128 stands for zero in the data rows.
Here are some points, each followed by its number:
[141  83 119  92 157 102 108 126 170 186 168  99 148 166 170 148] 0
[183 128 184 135 145  99  91  86  92  91 107  96 158 155 125 124] 1
[154 177 141 184 112 118 102 108  67  57  77 145 100 100 103  99] 2
[ 91  75 118  83 158 102 102  91 114  86 115  98 143 150 151 149] 3
[134 116 143  97 142 108 114  83 128 121 144  75 135 139 141 145] 4
[184 147 200 130 153  99 104  92 145 142 142 110 156 139 142 167] 5
[ 92  78  84  80 148 137 136 140 172 176 173  94 140 149 146 134] 6
[ 97 137  87 155 113 173 165 171 111 107  94 156  92  88  97 102] 7
[ 92 143 117 148 109 140 146 163 101 108 117 152 121  91 113 123] 8
[106  48 127  72 127 132 111  93 149 161 164 134 145 163 155 146] 9
[147 143 174 117 153 114 103  95 101 105 130 107 147 140 127 139] 10
[101  64 112  87 144 131 131  97 172 174 173 113 147 163 161 131] 11
[185 190 184 113 118  72 117  92 134 178 128  90 106 123 147 129] 12
[153 182 156 184 117 126 125 110  80  80 101 129 118 127 122 122] 13
[149 111 146 103 148  86  80  91 140 126 118  65 119 131 130 133] 14
[158  91 165 127 139 112 124 102 170 143 165 133 186 163 168 174] 15
[125 163 135 151 103 115  95 105  63  70  77 119  86  80  77  96] 16
[124  82 121  84 146 130 130 122 178 179 162 116 153 166 166 143] 17
[ 95 134  77 176 134 160 148 153 101  63  87 179 106  95 102  87] 18
[131  63 117  81 167  91 116  94  98 133 148 115 164 180 166 132] 19
[144  62 151 144 167 107 104 144 154 147 170 119 161 149 165 188] 20
[167 148 134 113 111  95  92  74 100 108  98  75  86 111 122 112] 21
[151 111 150 116 158 127 123 112 157 174 164 142 172 157 156 141] 22
[132 103 127  87 123  96 111 127 153 175 131  92 114 133 132 146] 23
[134  85 152 104 151 120 139 166 166 156 137  97 127 129 158 144] 24
[195 152 168 121 142  99  80  69 111 109 104  62  96 113 124 123] 25
[ 74 127  87 128 100 148 157 168 122  82 101 135 113 126 108 108] 26
[150 105 150 122 150  74  58  63 140 126 145  89 150 155 134 139] 27
[127  98 140  86 132 100  97  88 141 154 164 103 186 163 149 141] 28
[139  75 100  89 144  96 118 120 153 147 128  54  71  88 113 149] 29
[177 134 187 121 164 105  86 132 168 147 164 104 162 169 160 158] 30
[118 103 115  96 139 120 131 119 169 174 158 109 135 139 151 149] 31
[144 169 106 129  98 110  93  98  95 117  88  88  41  85 116  87] 32
[135  92 125 107 154 100 119  99  92 118 135 117 149 165 153 127] 33
[ 80 129 105 158 118 142 125 139 104  98 106 137 113  75 106  95] 34
[ 72  88  57 109 102 174 179 171 141 135 131 145 128 126 110 109] 35
[150  89 119  99 150  92 114 117 145 138 128  67  94  98 117 157] 36
[121  79 122  81 155 106 117 105 171 178 169  94 149 152 161 160] 37
[187 123 199 138 185  87 113 103 126  96 124  83 143 134 132 167] 38
[ 99 141 122 146 104 150 175 154 116 142  99 147  77 111 118 114] 39
[ 94 136  93 121  92 152 158 139 101 116 122 171 132 152 126 110] 40
New points follow, each followed by the numbers of its five nearest points above by angle, nearest first.
[174 115 146  99 162  78  64  64 117 112 140  82 154 142 127 112] 27 14 1 4 10
[149 116 141 109 144 124 117 105 141 163 157 139 166 157 150 138] 22 15 28 0 17
[105 153  97 173 101 155 159 155 109 103  88 143  85  86  89 104] 7 18 8 34 39
[167 134 154 100 130 110 103 113 151 155 154 121 148 146 151 144] 30 5 22 15 28
[190 139 192 143 142 103  87  91  84  74  95  94 156 146 116 118] 1 10 25 38 13
[164 126 165 136 161 122 104 144 166 141 152 115 155 152 145 154] 30 15 5 20 22
[ 83 115 102 133 105 167 176 195 144 179 150 183 135 142 133 112] 35 40 39 7 26
[ 96 145 115 160 109 133 118 139 113 105 112 142 114  77 110  99] 34 8 18 7 16
[ 97 167 121 156  98 154 185 172 118 147 114 182  87 120 115 113] 39 7 8 40 26
[ 85 174 117 165  95 106 174 159  97  81 100 187 155  99 108 169] 8 18 26 7 40
[186 158 172 141 145  92  84  76 101  87  88  83 101  92 108 132] 25 21 1 10 38
[ 77 124  94 121  90 142 145 127  92 100 122 164 128 139 132 111] 40 26 8 35 18
[180 113 163  96 152  73  78  88 138 134 124  56 114 118 130 150] 14 25 4 27 36
[ 84 145 114 146  99 148 157 174 106 112 123 170 134  99 118 123] 8 7 26 40 18
[108  96  97 109 132 163 146 167 118 137 107 154 149 143 114 143] 35 40 26 7 6
[ 63 114  57 124  98 171 184 149 130 152 128 165 125 125 102 101] 35 40 26 7 39
[138 170 140 180 111 118 105 110  65  59  75 143  98  98 100  98] 2 16 13 32 18
[136  89 145  76 133  81 108 122 169 193 144  82 131 150 145 162] 23 37 0 31 17
[147  90 127  94 160 104 111 126 170 182 169 106 154 167 170 150] 0 37 17 31 22
[162  94 146  94 168  88  88  87 139 125 140  92 160 165 150 141] 27 28 4 14 19
[ 81 127  83 122  83 148 145 125  92 114 115 154 116 138 129  99] 40 26 35 7 18
[ 79  55  84  95 135 138 150 142 152 185 143 119 111 136 129  89] 6 11 35 31 17
[129 144 131 148 119 107  90  94  76  70  73  88  74  79  92 100] 16 32 2 21 25
[ 96 107  81 114 117 158 139 167 141 124 129 146  99 118 115 107] 35 26 7 40 39
[116 152  74 135  95 151 134 157 108 126 108 139  74  84  94  87] 7 34 39 8 18
[118 183 122 167 129 164 171 174 157 152 163 208 147 148 126 118] 40 39 8 7 35
[162 129 187 152 178 105 103 107 122 106 131 120 164 119 134 143] 38 5 10 1 30
[117 173 126 145  70 162 157 169 117 141 138 214 152 172 139 118] 40 8 39 35 7
[101 147  90 179 130 156 146 154  94  67  85 174 105  93  99  91] 18 7 34 8 26
[129  77 142  85 126 129 109  97 143 146 152 120 137 152 147 142] 9 11 37 28 17
[149 114 137 103 138  79  79  60 118 109 141 131 166 145 132 113] 27 28 33 1 10
[ 79 132  78 146 106 183 177 178 116 123 104 171  94  98 103 102] 7 39 8 26 18
[ 89 134 113 140 118 154 182 185 169 149 164 179 153 143 139 143] 35 40 6 8 39
[ 72 124  81 118 107 167 166 172 129 169 149 154 115 139 131  98] 35 40 39 26 7
[139 138 129 123 119 104  91  97 101 106  89  79  89 102 116 117] 21 32 25 16 14
[102 149  90 165 134 153 151 142  91  67  90 167  99 108 106  86] 18 7 34 8 26
[137 150 149  94 113  83 104  80 116 148 141 106 102 152 148 127] 12 4 21 14 27
[164 149 147 123 118  90  71  72  89 104  84  66  81 107 115 112] 21 25 32 16 14
[ 95  71  80  90 133 173 150 177 130 157 120 164 161 160 120 150] 35 6 40 9 17
[165  80 164 130 138 112 127 103 166 131 163 131 194 163 164 175] 15 20 22 30 28
[164 114 137 112 160 134 127 159 192 189 181 139 165 146 154 150] 22 17 0 31 15
[ 79 128  76 149 106 187 174 174 111 115 101 170  93  94 106  99] 7 18 39 26 8
[174 123 148 102 148 111 107 109 154 152 155  77 134 147 151 143] 30 4 0 14 5
[ 78 136 102 144 109 157 189 194 165 142 159 182 146 140 133 136] 35 40 26 8 39
[ 65 128  65 118 108 175 171 176 121 162 139 154 104 133 116  88] 35 40 7 26 39
[ 65 122  62 134  79 161 175 181 139 144 117 157 108 120 101 112] 35 26 7 39 40
[153 132 157 125 151 119 104 143 158 144 158 118 148 157 150 143] 30 22 15 20 5
[132 100 153  82 157 101 114  66 136 128 167  68 156 158 157 158] 4 28 37 27 19
[114 121 119 124  99 135 121  96  79 102  92 116 102 108 114 100] 16 32 2 34 21
[172 161 160 118 134  93  88  95 133 126 131  83 117 117 134 144] 25 12 14 5 21
[ 94 108  78 147 106 161 199 184 126 136 150 171 131 122 120  75] 35 40 7 26 39
[ 85 121  97 137 103 147 160 176 124  95 103 129 114 129 111 112] 26 7 35 8 18
[ 70 142  81 142  84 160 174 192 124  86 101 147 105 122  98  96] 26 7 8 18 35
[174 134 183 113 191 107  95 112 152 152 152 100 165 160 152 166] 30 5 38 22 15
[196 162 212 141 155  97 107  89 136 134 130 109 154 133 136 172] 5 38 10 30 1
[151 121 147 120 149 134 146 151 194 189 170 147 174 163 159 152] 22 17 15 0 31
[ 99  72 124  91 119 138 124 115 137 147 152 143 138 144 144 139] 9 11 17 6 37
[ 86 156 108 147  89 158 192 175 117 150 108 177  65 111 113 105] 39 7 8 40 26
[ 72 152 101 180 101 144 128 153  99  87  99 155 105  57  95  83] 34 8 18 7 26
[150 110 129  99 125  88  91  88 138 152 118  59  99 110 139 129] 14 36 29 23 21
[187  89 140 162 151  94  96 123 165 106 121  95 142 127 132 171] 38 20 27 5 30
[133  72 129 152  93 172 162 194 184 123 132 147 148 132  99 166] 35 24 26 20 7
[ 87 119 101 129 102 172 187 180 155 164 158 186 146 151 136 121] 35 40 39 26 6
[120  93 134  78 124  95  83  75 129 154 161  95 188 163 148 126] 28 19 27 37 9
[176 125 169  90 181 117  78 115 139 155 167 112 170 159 168 132] 30 22 5 28 0
[ 68  94  79 121 130 147 156 174 148 127 124 127 126 106 130 139] 35 26 7 6 8
[ 85 113  84 145  96 156 157 187 114 108  89 138  75  69  89 116] 7 8 26 34 39
[104 135 112 127  83 144 123  88  56  86  68 115  81  87 102  92] 16 32 2 34 21
[131 109 146  89 120  86  84  73 153 166 180 125 166 163 157 150] 28 37 27 0 15
[105  75 120  98 126 137 121 114 141 150 149 148 133 151 145 138] 9 11 17 6 37
[176 149 205 118 175 103  87  81 102 103 132  88 155 140 126 149] 10 38 1 5 25
[ 97 152  68 147  99 157 159 172 119 103  90 109  62  77 105  98] 7 26 39 34 8
